One turn sends every row of this set to another row. A few are shown first. Where does it send the rows asked after them?
J434: -3.35,+1.00,+3.25,+0.84,-0.72,+0.49,-2.08,+1.55,-2.08,+1.85,+1.28,-1.49,+3.03,+0.11,-0.65,-2.25,+0.66,-0.51,-0.12
J78: +0.38,+0.58,+1.41,+1.51,-0.80,-0.84,+2.26,+1.77,-1.35,-1.84,-0.42,+3.04,+0.27,-0.99,+4.23,+0.16,-1.81,+4.62,-1.02
J35: -0.20,+1.15,+0.35,+2.38,+1.77,+1.82,-0.73,-0.83,-0.64,-2.77,-0.02,+3.30,+3.87,+1.65,+3.66,+3.08,-3.08,+2.47,-1.37
J432: -0.59,-0.68,+1.89,+2.07,+2.32,-0.70,-1.66,-1.11,-3.66,+1.42,+1.73,-0.43,+2.76,-3.69,+1.01,+0.75,-3.08,-0.15,-0.14
J645: +0.35,+1.13,-1.26,-1.51,+0.80,+1.96,-0.03,-1.24,+2.29,-2.27,-1.32,+1.91,+1.56,+5.41,-1.75,+0.84,+0.21,-1.90,+0.77
J939: -2.43,+0.97,+3.87,+0.90,-1.79,+1.76,-1.83,+0.07,-2.89,+1.90,+0.28,+0.02,+2.91,-0.52,-0.50,-2.90,+1.22,-1.46,+0.07
J433: -0.46,+1.61,+2.20,-1.37,+0.06,-2.18,-1.23,-1.21,+3.63,-0.15,-3.38,+1.33,-3.64,-1.62,-0.88,-0.38,-0.78,-1.66,+1.57
J499: -0.86,-1.52,+2.35,+1.69,+2.03,+0.07,-0.95,-0.50,-2.95,+2.12,+1.48,-0.90,+2.61,-4.07,+1.28,-0.60,-2.62,-0.04,+1.33
J658: -1.09,+0.23,-0.10,+4.13,+0.65,+0.64,-2.60,+1.32,-1.46,+2.38,+0.63,-0.04,+2.65,-0.92,-0.73,-1.77,-2.55,+4.11,+0.25
J980: -0.09,-1.18,+2.86,+0.96,+0.56,-0.48,+2.19,-1.09,-4.27,-0.89,+1.56,+0.13,+1.00,-3.30,+3.47,-0.17,-0.91,+1.17,-0.28
J602: -0.03,-1.61,+3.12,+1.19,+0.64,-0.13,+2.40,-0.58,-3.67,-0.70,+1.25,+1.34,+1.67,-3.75,+3.22,+0.18,-1.63,-0.32,-0.33
J493: -1.68,+1.63,-0.53,+2.63,+2.16,-0.65,-2.77,+1.21,-1.04,+1.81,+0.14,-1.04,+2.43,+0.26,-0.60,-1.35,-3.15,+4.51,-0.67
J933: -1.41,+1.70,-1.98,+1.78,+1.50,-0.50,-2.89,-1.46,+2.32,+0.31,-3.80,+0.59,+0.08,+1.53,-1.89,+0.62,-3.83,+3.91,+1.77
J887: +1.39,+1.25,-2.56,-1.20,+1.31,+0.36,-1.43,-1.45,+3.40,-2.68,-2.51,+1.79,-2.04,+3.11,-0.29,+1.92,-1.15,-0.29,+2.15
J15: +0.96,-1.83,+0.82,-2.14,-0.51,-0.42,+2.30,-1.47,-0.79,-1.08,-0.82,+0.40,-2.79,-0.96,-0.86,-1.06,+1.08,-3.48,+2.08
J984: -1.76,+1.26,+0.72,+2.72,+0.75,+0.97,-2.87,+1.81,-1.61,+1.97,+0.34,+0.32,+3.67,-0.22,-0.09,-1.31,-3.02,+4.46,+0.46
J266: -3.17,+0.83,+3.79,+0.12,-1.41,+1.12,-0.10,-2.26,+0.50,-0.35,-2.94,+0.89,+2.26,+3.02,-1.83,-0.34,+2.33,-2.72,-0.80
J944: +0.35,+1.98,+0.30,+2.02,+1.97,+1.49,-0.69,-1.80,-0.83,-3.41,-1.02,+2.58,+4.02,+1.17,+3.56,+2.13,-2.77,+3.33,-1.72
J684: -0.08,+0.13,+2.18,+0.42,-2.28,-1.61,+0.72,+1.24,+0.50,-0.53,+0.32,+1.18,-3.46,-2.85,+2.97,-2.00,+0.91,-0.59,+1.02
J675: +1.12,+1.58,-0.08,+1.88,+2.34,+1.00,-0.93,-0.99,+0.50,-2.57,-0.87,+2.75,+3.90,+2.28,+4.07,+3.19,-2.12,+1.48,-1.83
J458: -0.66,+0.78,-1.50,+3.28,+1.79,-0.71,-2.61,-1.91,+3.46,+0.50,-3.60,+0.98,+0.16,+0.44,-1.25,+0.56,-3.67,+3.63,+1.47
J855: +0.49,-0.06,+0.76,+3.03,-1.09,-0.76,+2.70,+0.94,-1.51,-1.98,+0.15,+2.92,+0.04,-1.10,+3.44,-0.65,-1.22,+4.05,-1.95
J206: -0.37,-1.42,+1.05,-2.19,-0.71,-0.06,+2.29,-1.10,-0.59,-0.77,-0.70,-0.36,-3.37,-0.67,-0.05,-0.95,+1.78,-2.60,+2.93
J287: -0.31,+2.20,-1.05,+1.18,+2.78,-1.60,-2.30,-2.24,+3.15,+0.54,-4.02,+0.51,-0.80,+0.86,-2.08,+0.32,-3.48,+2.89,+0.47
J544: -1.09,+0.79,+0.79,+2.01,+0.11,+0.80,+2.27,-2.24,+0.24,-2.28,-4.64,+3.19,+1.57,+3.98,-0.36,+2.33,+0.09,+1.73,-2.73
J696: -2.74,+0.35,+2.58,+1.79,-2.18,+1.72,-2.42,+0.75,-1.89,+1.53,+1.22,+0.12,+2.08,-0.32,-1.36,-3.04,+1.24,-1.84,+0.34
J228: -0.88,+1.25,+0.38,-0.52,-0.29,-1.68,-1.90,-2.49,+2.85,+0.38,-4.41,+0.31,-3.83,-0.62,-1.01,-0.65,-0.55,-1.27,+2.74
J663: -0.61,-1.63,+0.72,-1.06,+0.06,+1.26,-0.02,-1.48,-1.58,+0.72,-0.60,-0.96,+0.33,+0.45,-3.38,-1.72,+1.22,-3.79,+2.28
J456: +1.45,+1.92,-0.98,+1.94,+3.68,+0.65,-3.75,-0.17,+1.63,-0.51,-1.04,+2.15,+2.65,+0.29,+2.33,+2.90,-3.90,+1.91,+0.03
J4: +1.33,+0.62,-2.02,-1.72,+1.58,+0.61,-0.77,-0.10,+3.86,-1.18,-2.21,+2.23,-1.42,+3.05,-1.14,+1.56,-0.83,-1.35,+2.60
J621: +0.56,+1.45,-0.42,+2.36,+3.23,+0.94,-3.18,-0.45,+0.78,-0.65,-1.73,+1.74,+2.25,-0.79,+2.77,+3.00,-3.84,+3.92,+1.05
J402: -0.80,-1.05,+2.27,+1.80,+1.55,+0.72,-1.34,-0.19,-4.05,+1.88,+1.38,-0.45,+1.76,-4.36,+0.49,-0.26,-2.30,+1.07,+1.24
J164: -0.75,+0.73,+0.17,+3.03,-0.69,+0.75,+2.01,-2.82,+0.81,-3.62,-3.35,+4.08,+2.11,+2.78,+0.27,+1.04,-1.30,+2.70,-2.49
J650: -2.64,+1.14,+2.00,+0.15,-2.13,+1.46,+0.21,-3.44,-0.63,-1.58,-3.77,+1.88,+0.98,+2.84,-1.89,-0.61,+1.75,-2.59,-0.75
J464: +0.02,-1.57,+2.43,+1.76,+1.21,-1.52,+1.29,-0.96,-3.71,-0.44,+1.09,+0.60,+1.57,-3.32,+3.60,+1.85,-1.62,+0.13,-1.03
J385: -1.24,+1.32,-0.33,+1.52,-0.94,+0.54,+2.19,-2.03,+0.08,-3.93,-3.94,+3.70,+1.12,+3.61,+0.55,+1.66,-1.20,+3.03,-1.82
J91: -1.64,-0.57,+1.07,-1.65,-0.38,+2.02,-0.14,-1.07,-1.98,+0.30,-0.02,-0.18,-0.49,+0.07,-3.55,-1.93,+0.98,-3.64,+2.39
J537: -0.15,+1.21,-1.89,-0.40,+0.51,+2.64,-1.57,-1.88,+1.31,-2.72,-2.13,+1.95,+1.38,+5.47,-1.64,+1.66,-0.01,-1.10,+0.67
J972: -2.88,+1.13,+2.12,+1.15,-2.36,+1.92,-0.68,-3.14,+1.00,-2.12,-2.73,+2.28,+1.78,+2.87,-2.15,-0.81,+1.41,-2.89,-0.64
J714: +0.39,+1.38,-0.78,+1.98,+3.21,+0.21,-3.05,-0.55,+1.27,-0.87,-0.17,+1.60,+2.08,-0.18,+3.39,+2.74,-4.81,+3.29,+0.95
J230: -0.67,+2.17,-1.26,-1.05,+0.79,+3.08,-1.05,-2.03,+1.93,-3.31,-2.57,+2.40,+1.57,+4.68,-1.56,+0.73,-0.21,-1.13,+0.72
J450: -0.02,+0.45,+0.72,+2.22,-0.15,-0.82,+2.62,+2.08,-2.07,-1.84,-1.10,+3.17,-0.14,-0.03,+2.88,+1.48,-1.06,+4.22,-2.82
J57: -1.52,-1.69,+1.09,-1.45,-0.05,+0.17,+1.03,-1.32,-2.24,+0.50,+1.08,-0.90,+0.39,+0.30,-3.44,-1.30,+0.14,-3.67,+1.48
J952: -0.40,+0.71,+3.11,-0.42,-1.20,-1.97,+0.96,+2.75,-0.50,-0.63,+0.14,+2.00,-2.91,-3.43,+2.58,-0.51,+0.15,-0.05,-0.10
J427: +0.39,+1.26,-1.95,-1.17,+1.41,+1.15,-1.21,-1.29,+3.87,-2.21,-3.63,+1.64,-1.67,+2.92,+0.27,+1.89,-0.57,+0.03,+3.08
J831: +0.06,+0.69,+3.21,-0.33,-1.61,-1.70,+0.35,+0.92,-0.26,+0.46,-0.79,+1.05,-3.00,-3.68,+3.13,-1.74,+0.40,-0.31,+1.39
J190: -0.98,+0.87,+0.75,+0.37,-0.76,-1.56,-1.78,-2.14,+4.59,-0.56,-3.45,+0.93,-3.58,-0.63,-0.05,-0.47,-0.38,-1.38,+2.68
J777: -0.21,-2.48,+0.95,-1.69,-0.30,-1.27,+2.49,-0.54,-1.11,+0.01,+0.17,-0.01,-2.58,-1.17,-1.15,+0.25,+0.42,-3.16,+2.37

J190 moves to J684
J228 moves to J831
Now find these:
J402 moves to J621
J887 moves to J15
J952 moves to J450
J777 moves to J464

One turn sends every row of this set to another row. A few are shown first. Where does it send the rows asked after them?
J102: -2.03,+2.41,-0.56,+0.03,-1.57,+0.57,+0.28,+2.82,+4.45,-4.76,+0.00,+2.44,+3.75,-0.18,+1.08,+0.88,+0.91,+1.62,-4.25,-0.35
J630: +1.25,-0.23,-2.52,-0.10,+0.76,+1.31,+0.35,+0.45,+1.56,+2.65,-0.80,+3.35,+1.75,+1.01,+0.82,+0.44,-3.08,+0.48,+0.98,+1.01
J18: -1.36,-1.07,+1.69,-0.69,-1.01,-0.19,-1.73,+1.86,-1.78,-1.68,-2.10,+0.39,+0.30,+3.39,+2.92,+0.51,-3.44,+2.14,-3.96,+2.98
J489: -0.68,+1.12,+1.03,+0.53,+3.37,-0.42,+0.67,+0.25,+2.34,+2.37,-2.15,-1.40,+1.09,+0.75,-2.53,-0.05,+4.03,+2.72,-2.87,+0.10
J159: +0.34,-0.79,-2.62,-1.81,-2.71,+1.31,-2.34,+2.98,+0.74,-2.41,+3.33,+0.02,-0.24,+1.75,-1.81,-1.48,+1.29,-0.72,+3.75,+0.07
J904: -0.13,-2.17,+2.97,-0.14,+0.20,+1.80,+0.39,+4.13,+0.81,+0.28,-0.61,+0.26,+2.02,+1.54,-1.80,-2.74,+5.63,+0.38,-4.58,+2.69
J11: +0.91,-0.80,-0.52,+0.79,+1.55,-0.22,-3.62,+1.43,-0.98,+2.15,-1.08,-4.26,+1.08,+1.17,+0.98,-0.08,+3.15,+2.53,+0.62,-0.28
J795: +0.12,+0.18,-0.30,+0.03,+2.61,+0.47,+0.20,-2.19,+3.62,-0.50,-2.94,-2.05,+0.87,-0.61,-0.91,+0.41,+4.18,+1.00,-3.92,+2.37
J288: -3.71,+1.29,+1.02,-1.04,-3.42,-0.77,-0.63,+3.45,+0.55,-5.31,+2.31,+1.29,+1.27,+1.31,+0.23,-0.23,-0.54,-1.11,-3.67,+2.67
J617: +0.29,-0.11,+0.49,+0.35,+2.49,-0.56,-1.82,+2.35,+1.03,+1.73,+0.70,-3.30,+0.98,+1.80,-2.50,+0.13,+5.22,+2.42,+0.16,-0.97
J179: -5.48,+0.81,+1.42,-0.94,-4.02,-1.50,-1.30,+2.27,+1.29,-4.54,-0.07,+1.30,+1.53,+1.24,-0.05,-1.39,-0.08,+0.53,-2.89,+2.00
J223: +0.37,+2.38,-2.43,+0.00,-1.03,+0.82,+2.52,-0.45,+0.73,-0.68,-0.90,+3.17,+0.08,-1.05,+0.52,-1.22,-2.96,+0.55,-1.97,+1.69
J999: -0.24,-1.31,+3.49,+0.37,+0.27,+0.24,-1.59,+3.30,+0.57,+2.84,-0.70,-3.32,+1.79,+2.79,+1.90,-2.81,+2.07,+1.39,+0.89,+1.32
J269: +3.53,-2.68,-2.59,-1.49,+0.23,+3.84,+0.35,+0.85,-1.30,-1.76,-0.12,+2.28,-1.06,+2.45,-1.57,-0.02,+0.33,+0.28,-3.31,+2.77
J118: +0.68,+1.24,-2.58,-0.75,-1.26,+0.96,+1.23,+1.02,+0.80,+0.70,-2.68,+4.46,-0.12,-1.31,-0.86,-1.67,-1.51,+1.85,-1.13,+0.71
J386: +1.22,-2.36,-1.06,-0.56,-1.75,-0.61,-1.79,-0.53,+1.00,-6.09,+2.48,-2.69,-0.95,+2.41,+1.76,+0.65,+0.91,+1.28,-0.12,+3.09
J989: +0.53,+2.47,-2.90,+0.22,+0.26,+3.26,+0.11,+1.00,+2.81,+0.28,-0.35,+1.24,+3.08,+1.29,+1.34,-0.34,-2.00,+1.28,+1.03,-2.12
J442: -0.01,-2.19,-2.41,+0.24,-2.37,+2.22,-2.82,+2.43,-0.70,-4.22,+4.70,+0.74,+0.90,+3.08,-1.28,+0.05,+3.77,+0.10,+0.68,+1.61
J552: +0.67,-1.80,+1.77,+1.96,+0.68,+0.00,-1.57,+1.73,+1.83,+2.56,-1.19,-4.65,+1.81,+1.46,+2.49,+0.97,+3.29,+1.36,-1.12,+1.00
J667: -2.87,+0.43,+3.08,-0.28,+2.17,-1.44,-1.47,+2.90,+2.34,+0.03,-0.38,-2.63,+1.65,+2.17,-2.32,+0.73,+4.93,+1.71,-3.14,+0.61
J542: -3.40,+0.91,+1.34,+0.42,-1.82,-1.92,-1.32,+1.24,+2.99,-4.55,-0.41,+1.98,+1.40,+0.66,+2.75,+1.68,-0.46,+2.11,-3.51,+3.64
J97: -0.10,-2.42,+2.39,+0.96,+0.59,+2.28,-1.30,+3.71,+0.52,+2.33,-1.23,-2.36,+2.23,+2.57,-0.23,+0.87,+4.59,-0.21,-4.47,+1.61
J678: -1.56,-1.37,+2.14,-1.56,+1.31,+0.90,-3.49,+4.77,+0.33,-0.50,-1.00,-1.65,+1.55,+2.26,-1.84,+1.25,+4.93,-0.28,-4.84,+1.90
J201: +1.33,+0.11,-3.01,-0.56,-2.56,+1.21,-1.39,+3.11,-1.77,-1.88,+4.18,-0.07,-0.06,+1.53,-0.27,-1.09,-0.40,-0.64,+2.57,+0.00
J871: +2.21,-0.89,+1.47,+0.53,+0.88,-0.66,+1.31,+0.37,+4.79,-0.40,-0.68,-2.03,+0.67,-1.07,+0.96,-1.97,+4.44,+1.84,-0.76,+2.80
J449: -1.29,-2.72,-1.99,+0.15,-2.42,+1.55,-2.24,+2.31,-0.98,-2.52,+4.80,+0.81,+2.88,+3.77,-1.58,-0.59,+2.57,-1.19,+0.91,+0.84
J221: +1.46,-2.54,-0.09,-1.46,-1.11,+0.11,-3.40,-1.61,+1.04,-6.06,+1.47,-0.92,+0.23,+0.91,+1.67,+0.89,+0.84,+2.33,-2.12,+3.79
J17: -4.38,+1.45,+0.53,-0.64,-2.73,-3.22,-0.54,+3.89,+2.92,-4.27,-0.36,+1.51,+1.45,+0.10,-0.68,-0.12,-0.50,-0.12,-1.31,+1.02
J693: +0.96,+0.28,-2.59,+0.31,+0.71,+3.47,-0.21,+0.31,-0.31,+2.30,-1.49,+3.70,+0.42,+1.85,+0.47,-0.23,-2.36,+1.19,+0.14,+1.55
J590: +2.70,-3.50,-1.13,-2.16,+0.08,+4.26,-2.74,-0.06,-1.86,-2.48,+0.74,+1.91,+0.27,+2.63,-1.35,-0.07,+0.63,+0.83,-3.18,+3.05
J936: +1.39,-2.08,+0.74,+1.61,+0.85,+1.15,+0.61,+0.36,+3.53,+0.38,-0.94,-2.93,+1.55,+0.11,+0.04,+1.06,+5.79,+0.46,-3.89,+2.21
J75: -1.75,+0.40,-1.93,+0.23,-2.33,+3.27,-2.22,+4.19,-0.04,-3.18,+3.26,+0.24,+4.12,+3.25,-0.57,-0.86,+2.08,+0.47,-0.59,-2.36
J360: -0.79,-0.60,-3.39,+0.15,-2.82,-0.41,-0.95,+3.42,-0.47,-2.94,+2.65,+0.74,+0.92,+0.84,-3.19,-1.74,+2.30,-0.47,+2.40,-1.04
J314: -2.99,-0.25,+0.45,+0.65,-2.35,-2.96,-0.22,+1.34,+2.74,-4.23,+0.44,+3.07,+3.07,-0.17,+1.51,+1.42,+0.54,+1.70,-4.18,+2.83
J729: +0.45,-1.61,+1.33,-1.64,+0.14,+1.06,-3.77,-0.10,-1.26,-1.22,-1.75,+0.53,+0.72,+2.40,+2.70,+0.61,-3.29,+2.70,-2.66,+3.15
J250: -1.64,+1.64,-2.49,-0.07,-0.60,+0.72,+1.70,+1.13,+1.02,+0.92,-2.44,+3.18,+0.89,+0.29,-2.24,-1.79,-2.26,-0.26,+0.24,-0.18

J314 moves to J449
J678 moves to J11
Now find these:
J221 moves to J590
J179 moves to J159
J999 moves to J871
J250 moves to J17
J542 moves to J442
J667 moves to J617
J223 moves to J288
J97 moves to J552
J18 moves to J386
J75 moves to J989

